One turn moves every row onto another: examples first, then more rows asked:
J_875: [-10   2  13   4   8   2 -12  -7  -5   0  -3   7   3   8  10  -2  -4   4
  -2  -2  -7   6  -1  -9  -1  -8 -12  11   5  12]
J_818: [  9  -2   5   5  12   2   2   1  -8  -8  -4   1 -19   5  -4   2   3  -8
   4  -4  -5 -10   7   3   2   4  -4  -3  -7  -3]
J_744: [  5  -1   2  11   4  -3  -9   3  -2  -6  -1   5  -3   6   1   3   5 -10
  17   5   9  -6   1  -4   6 -13   1   6  -7   4]
J_401: [  4   2  19  13   1  -6  -4   4  -2 -12  -2 -10 -19   1  12  -2   3   6
   5   2  -8  -4  -5  -7  10  -7  -6  -5   6   4]
J_19: [  8  -3   6   6  10   4   1   3 -10  -8  -6   0 -17   5  -4   2   4  -9
   4  -6  -5 -11   8   1   2   5  -4  -2  -6  -3]
J_356: [  5  -5  19   7   5  -1 -11  -2   0  17 -12   3  -4  13  11  -6   4  -3
   7   5  -4  -4   8  -1  10   5 -12   7   3  11]
J_912: [ -2  -6  11   5  10   1   0  -5   0   9   6   2 -10   9   3  -6   4  -2
   2 -12   9   5  13  -4  -3  -4 -16   6  15   4]
J_167: [ -9  -1  12   2  10  -1 -11  -6  -2  -2   2   6   5  10  10   3  -3   5
  -3  -1 -10   5   0  -5   1  -9 -12  12   5   8]
J_439: [  3  -1  18  12  -3  -3  -8   1  -7 -10  -1 -13 -10   4  12   2   5  -1
   3   0  -7 -10   0  -6  12  -9  -6  -3   8   2]
J_79: [  6  -3  21   9   9  -6  -7   0   6  16  -7   6 -12  12  12  -4   3   5
   9   9  -6   3   5   2   9   6 -13   4   0  10]
J_534: [ -8   2  12   2  12  -2  -7  -7   0  -3   4   7  -2  10  12   4  -3   9
  -1   0 -11  10  -1  -4   0  -9 -13  11   3   9]
J_223: [ -9   1  12   2  11  -2 -10  -6   0  -3   3   7   2  10  12   5  -3   8
  -2  -1 -11   7   1  -3   0  -8 -14  11   4   7]
J_98: [  7  -1   3  12   7  -5  -5   5   2  -6   2   8  -8   6   1   3   5  -5
  19   7   8  -2  -3  -3   5 -13   1   4  -8   4]
J_490: [ -1  -5  11   5  12  -1   1  -3   3   8   7   4 -14   7   4  -8   3   1
   3 -11   8   7  10  -4  -4  -3 -16   6  13   6]
J_894: [  8   0   7   9   9   4   2   2 -10  -7 -10   4 -20   1  -4  -5   2  -8
   6  -5  -1 -10   5  -3   0   5  -4  -3  -6   3]
J_11: [  3   1  18  13  -2  -3  -6   3  -7  -9  -4 -11 -14   0  12  -4   3   1
   4   1  -5  -8  -4  -9  10  -8  -5  -3   8   5]
J_382: [  6  -6  19   6   7  -4 -10  -2   2  16  -6   1  -4  16  12   1   5  -3
   5   6  -7  -3  10   3  13   5 -14   6   3   6]
J_935: [ -1  -5  11   5  13  -2   3  -2   2   8   9   4 -14  10   4  -7   3   3
   4 -10   8   8  11  -2  -5  -4 -17   4  13   4]
J_285: [  4  -5  20   6   6  -2 -11  -3   1  17  -9   1  -4  15  12  -3   4  -4
   6   5  -6  -3  10   1  12   5 -13   7   4   8]
J_282: [ -2  -6   9   4  10   0   0  -3   1   8   9   3 -11  11   3  -4   4  -2
   2 -12   6   5  14  -1  -3  -4 -16   5  13   2]
J_469: [  6  -2   1  10   7  -5  -7   4   0  -5   2   5  -3   9   1   6   6  -8
  15   7   6  -5   2  -2   6 -14   0   5  -7   0]
J_517: [  6  -1   3  13   5  -3  -6   4   0  -5  -2   8  -7   5   0   2   5  -5
  18   6  10  -3  -2  -4   5 -14   1   6  -8   6]
J_718: [  3   0  17  13  -3  -3  -7   1  -8 -10  -4 -12 -11   3  12  -2   4  -1
   4   0  -6 -10  -2  -8  11  -8  -6  -2  10   4]
J_416: [  8  -2   7   6  13   1   2   2  -7  -8  -4   2 -22   3  -3   1   4  -5
   5  -5  -4  -7   6   2   1   6  -5  -3  -7  -3]
J_620: [ -1  -6  10   4  12  -1   1  -3   2   7   9   3 -11  10   4  -3   4   0
   2 -12   6   6  13  -1  -3  -4 -17   5  13   3]
J_121: [  7  -3   6   6   9   5   0   0 -11  -6  -8   1 -17   4  -4  -1   4 -10
   4  -6  -3 -12   8  -1   2   4  -5  -1  -5   0]
J_664: [  7  -1   3  11   8  -6  -5   4   2  -7   2   7  -7   7   1   5   5  -4
  18   7   6  -1  -1   0   6 -12   0   5  -9   2]
J_117: [ -2  -5  11   6  10   1   2  -3   1   9   5   5 -12   9   4  -9   3   0
   4 -10   9   7  11  -4  -4  -5 -16   6  14   6]
J_271: [ -9   3  13   4  12  -3  -8  -5   1  -3   1   8  -3   8  12   1  -4  10
   0   0  -8  10  -4  -6  -1  -9 -13  10   3  10]
J_250: [ -9   4  14   4   9   0 -10  -5   0  -1  -1   9  -3   7  10  -2  -4   9
   1  -1  -8  10  -4  -8  -2  -8 -12  11   3  13]
J_302: [  5  -3  21   9   5  -2 -10   0   1  18 -12   5  -7  11  12  -8   4  -1
   9   7  -3   0   5  -3   9   5 -11   5   2  13]
J_42: [  5  -1  17  11   1  -7  -5   3  -3 -12   3 -12 -16   4  12   3   4   3
   2   1 -10  -7  -2  -4  11  -8  -7  -4   6   0]
J_506: [  6   0   3  13   4  -2  -9   3  -1  -4  -1   5  -5   6   1   1   5  -9
  17   6  10  -4   0  -5   5 -13   1   6  -7   5]
J_768: [  6  -2   2  11   7  -5  -7   3   1  -7   4   6  -5   8   1   7   7  -5
  16   6   4  -3   1   0   7 -13   0   5  -9   0]
J_892: [  4  -2  16  11  -1  -6  -6   1  -7 -12   0 -13 -12   4  12   4   4   1
   2   0 -10  -9  -1  -3  12  -7  -6  -3   8   0]
J_997: [  7  -2   6   6   9   5   0   2 -10  -5  -9   1 -18   3  -5  -2   3 -10
   5  -6  -2 -11   7  -2   0   5  -4  -2  -5   2]
J_848: [  4   1  18  14  -1  -3  -5   2  -4 -10  -3 -10 -16   0  11  -3   3   4
   6   1  -6  -6  -6 -10   9  -7  -6  -5   7   6]
J_760: [  5  -6  19   6   9  -6  -9  -2   5  13  -4   3  -9  16  12   1   4   2
   7   8  -9  -1  10   4  13   5 -14   5   1   5]
J_353: [  4   1  18  12   1  -7  -4   3  -2 -12   1 -10 -17   2  12   2   4   5
   5   2  -9  -4  -5  -5  11  -8  -6  -4   6   2]
J_982: [  5  -2  22  10   6  -5  -9   0   5  16 -10   6 -11  11  12  -8   3   3
   9   8  -4   3   4  -2   9   5 -12   5   2  13]
J_898: [  6  -4  20   7  10  -7  -7  -1   6  13  -5   4 -12  14  13  -2   4   4
   8   8  -9   3   7   4  11   6 -13   5   0   8]
J_909: [ -8   3  14   4   8   1 -10  -6  -1  -1  -3   8   0   7  10  -2  -4   6
   0  -1  -6   6  -4 -10  -3  -8 -12  11   5  14]
J_160: [  6  -3   2  11   5  -3  -8   3  -1  -5   2   5  -2   8   0   5   7  -9
  16   6   8  -5   2  -2   6 -13   0   6  -6   2]
J_830: [ -8   1  12   2   8   1 -11  -7  -4  -1   0   6   5  10  11   2  -4   3
  -4  -1  -8   4   0  -7  -1 -10 -12  12   6  10]
J_522: [  9   0   7   7  12   2   3   3  -6  -7  -6   3 -23   2  -3  -1   3  -4
   6  -5  -3  -7   4   1   1   6  -4  -3  -8   1]
J_685: [ -1  -6  11   5  10   1   0  -4   0  10   5   2 -10   8   4  -8   2  -1
   3 -11   9   5  12  -5  -4  -3 -15   5  15   6]
J_352: [ -1  -6  11   4  13  -1   2  -3   4   8  10   4 -13   9   4  -5   3   2
   4 -11   7   8  12  -2  -4  -4 -16   4  13   3]
J_172: [  8   0   7   8  10   3   2   2  -8  -7  -7   3 -22   0  -4  -4   3  -6
   7  -5  -1  -8   4  -2   0   5  -4  -2  -8   2]

J_534 turns into J_271
J_506 turns into J_744
J_522 turns into J_172
Now these:
J_382 turns into J_760

One turn moves every row onto another: examples first, then more rows asked:
J_489: [ -3  17   6   4  -9   5  -8  14   3   1  10   9   1   0  -6   1   6   2
  10 -19]
J_428: [ 12   2  11  -1  -8   2  -6  22  17 -11   0  15  -8  -3  -9   3  15   0
   7 -14]
J_137: [ -9  -2  -1   5  -8   6 -10  15   3 -23  -5  16 -12  -5   0  -4  17   3
   2 -12]
J_140: [ -3  11   4   5 -11   8  -8  17   4  -4  14  12   0   2  -8  -4   9  -1
  15 -20]
J_327: [  2  -4   3   0  -9   0 -10   7  -7  -3  -8   9  -5  -4   2   3   9   6
   1  -6]
J_318: [ -4  -1   0  -7 -19   1 -15  21   8  -8   1  13 -10  -8 -15  -3   2   5
  -3  -8]
J_488: [  5  12  -2  -1   0   6   0  10   3 -11  -3   8   1  -2  -9  -2  19  -8
   0 -17]
J_423: [ -5  -5   0  -6   1  10 -16  20   4 -14  -7  12  -1  11  -8  -3  16  -4
  11 -14]
J_296: [  3  -1  10  -3  -8  -2 -10  12  -1   1  -6   4  -7  -8   2   1   6   6
   5  -3]
J_510: [ -1   2  11  -9  -5  -3 -15  24   8  -3   1   0  -7  -4  -1   2  22   4
   3  -3]
J_587: [ -3   9   6   1   2   8 -14  14   1   0   5   3 -18   0  -8  -2  13 -11
   9  -3]
J_668: [ -3  -1   0  -6 -15   0 -16  23  13  -8   1   7  -5  -6 -18  -2   2   3
  -2 -13]
J_819: [-10   3   4  -5  -3   1 -13  27   7  -5  -3   2 -10   1  -1  -2  21   6
  -3  -3]
J_340: [  6   8   0  -1  -1   5   4  12   5 -10  -2   5   0  -6 -12   0  17  -7
  -3 -17]
J_687: [-2 -1  8  3 -7  2 -9  8 -5 -1 -6  5 -6 -5  1  5 11  6  4 -1]
J_448: [ -6  -4  -1  -4 -12   2 -22  21   8  -9   1  11  -6  -5 -12  -5   2   4
  -7 -10]
J_582: [ -3  -1  -1   3  -9   6  -2  15   9 -16  -7  18  -7  -2   0 -10  12   8
   1  -7]
J_557: [ -8   9   4  -1   1  11 -12  14  -3  -5   7   3 -16  -2  -3  -6   8 -10
   2  -5]
J_305: [ -4  -7   3  -5   1   8 -18  25   7 -14  -8  12   0   7 -11   0  14  -1
  11  -8]
J_653: [  7  -1  11  -3  -9   3  -9  26  20  -8  -4  13  -7  -1  -6   5  16  -1
   7 -12]
J_102: [ -6  11   3  -3  -4   8 -18  12   3  -1   5   3 -16   2  -7  -5   7  -8
   8  -1]
J_154: [  0  -1   2   0  -8  -2 -12   8  -6  -3 -11   6  -6  -3  -4   3   9   2
   3  -1]
J_618: [ -4  -9   3  -6  -5   9 -12  22  10 -13 -12   7   2   6  -8  -2  17  -4
   9 -12]
J_275: [ -5  -7  -3  -6  -1   5 -15  18   6 -14  -9  13  -3   7 -10  -8  18  -2
  11 -12]
J_673: [ -4   4  14  -4  -4  -1 -13   9  -5 -11   6  14 -15  -6 -10  -7  11  10
   3 -16]
J_879: [  2  -1   4   1 -10  -3 -11   7  -9  -1  -3   7  -6  -7  -3  -2   9   4
   5  -4]
J_384: [ -7  -2  -1  -4 -14  -3 -20  25   8  -4  -1   8  -8  -7 -15  -1   7   4
   0 -12]
J_210: [ -6   0  -2  -6   0   7 -16  23   7 -14  -7  12   2   9 -13  -3  15  -5
  12 -15]
J_954: [ -7   5  12  -8  -7   2 -12  15  -6  -5   7   8  -6  -3 -11 -15  10  11
   3 -10]
J_287: [ -1  10  11   0  -6   7  -5  21   5  -3  14   6   5   3  -6  -1  10  -1
  12 -17]
J_505: [ -2   1   6  -7  -8  -3 -18  25  10 -10   5   1  -7  -2  -4  -1  23   6
   4  -3]
J_231: [ -9   6  12  -4  -4   4 -13   9  -8 -12   8  14 -12  -7 -10 -11   8   3
   4 -15]
J_234: [ -5  12   5  -5   0  14 -15  12   4  -4  10   4 -15   1  -7  -7  12  -7
   6  -3]
J_61: [  1   3   9   8  -4  11 -19  15  -1 -20  13  14  -3   0 -11  -5  15  -4
   5 -12]
J_776: [  2   6  15  -2 -11   8  -8  20  -2  -8  -1  -1 -12  -8  -6   2  22  -8
  10 -13]
J_54: [  3   7  18  -1  -7   8  -6  22  -7   0  -3   2 -10  -5 -13   1  16  -5
   1 -15]
J_791: [ -3   0  -3  -6 -17  -3 -15  21   7  -8  -4  12  -2  -5 -17  -2   3   3
  -1 -13]
J_101: [-11  -2  -1   2  -9   5 -12  12   3 -20  -2  17 -10  -8  -1  -8  12   6
  -1 -11]
J_25: [  3   4   2  -1  -1   8   1  12   4 -13   0  14  -1  -1 -13  -2  14  -6
  -6 -22]
J_507: [  6   5  -2  -3  -3  10  -1  14   2 -15  -4  10   1  -7 -11  -3  20  -6
  -4 -17]
J_863: [  6   6  -2   3  -2   3   0  14   8  -9  -2  11   1  -3 -12   2  21  -4
  -3 -19]
J_148: [ -3  12  11   2  -6   9  -7  20   4  -2   8  11   3  -2  -8   1   9   5
  12 -24]
J_872: [  4   6  17  -2 -11   7  -7  24   1  -4   1   1  -5  -6  -7   6  20  -9
   8 -14]
J_190: [  3   1  10   7  -8  18 -11  17  -3 -15   4  11   0   1 -12 -12  12  -9
   8  -9]
J_699: [ -5   8   3  -4   1   9 -16  14   5  -4   4  -1 -16  -1  -7  -5  10  -9
   6   0]
J_932: [  1   0   6   6  -4  12 -14  11   0 -21   8  18  -2  -1 -11  -8  13  -6
   2 -12]
J_260: [ -4  11   7   1  -9   7 -10  18   1  -1  13  11   1   2  -4   0   5   4
  12 -21]
J_763: [  8   3   8   6  -6   8  -9  28  16  -7   1  17  -4   3 -10   3  10  -2
   0 -11]

J_557 turns into J_296
J_428 turns into J_61
J_932 turns into J_872
Now these:
J_819 turns into J_582
J_384 turns into J_275
J_507 turns into J_148
J_668 turns into J_423
J_489 turns into J_102

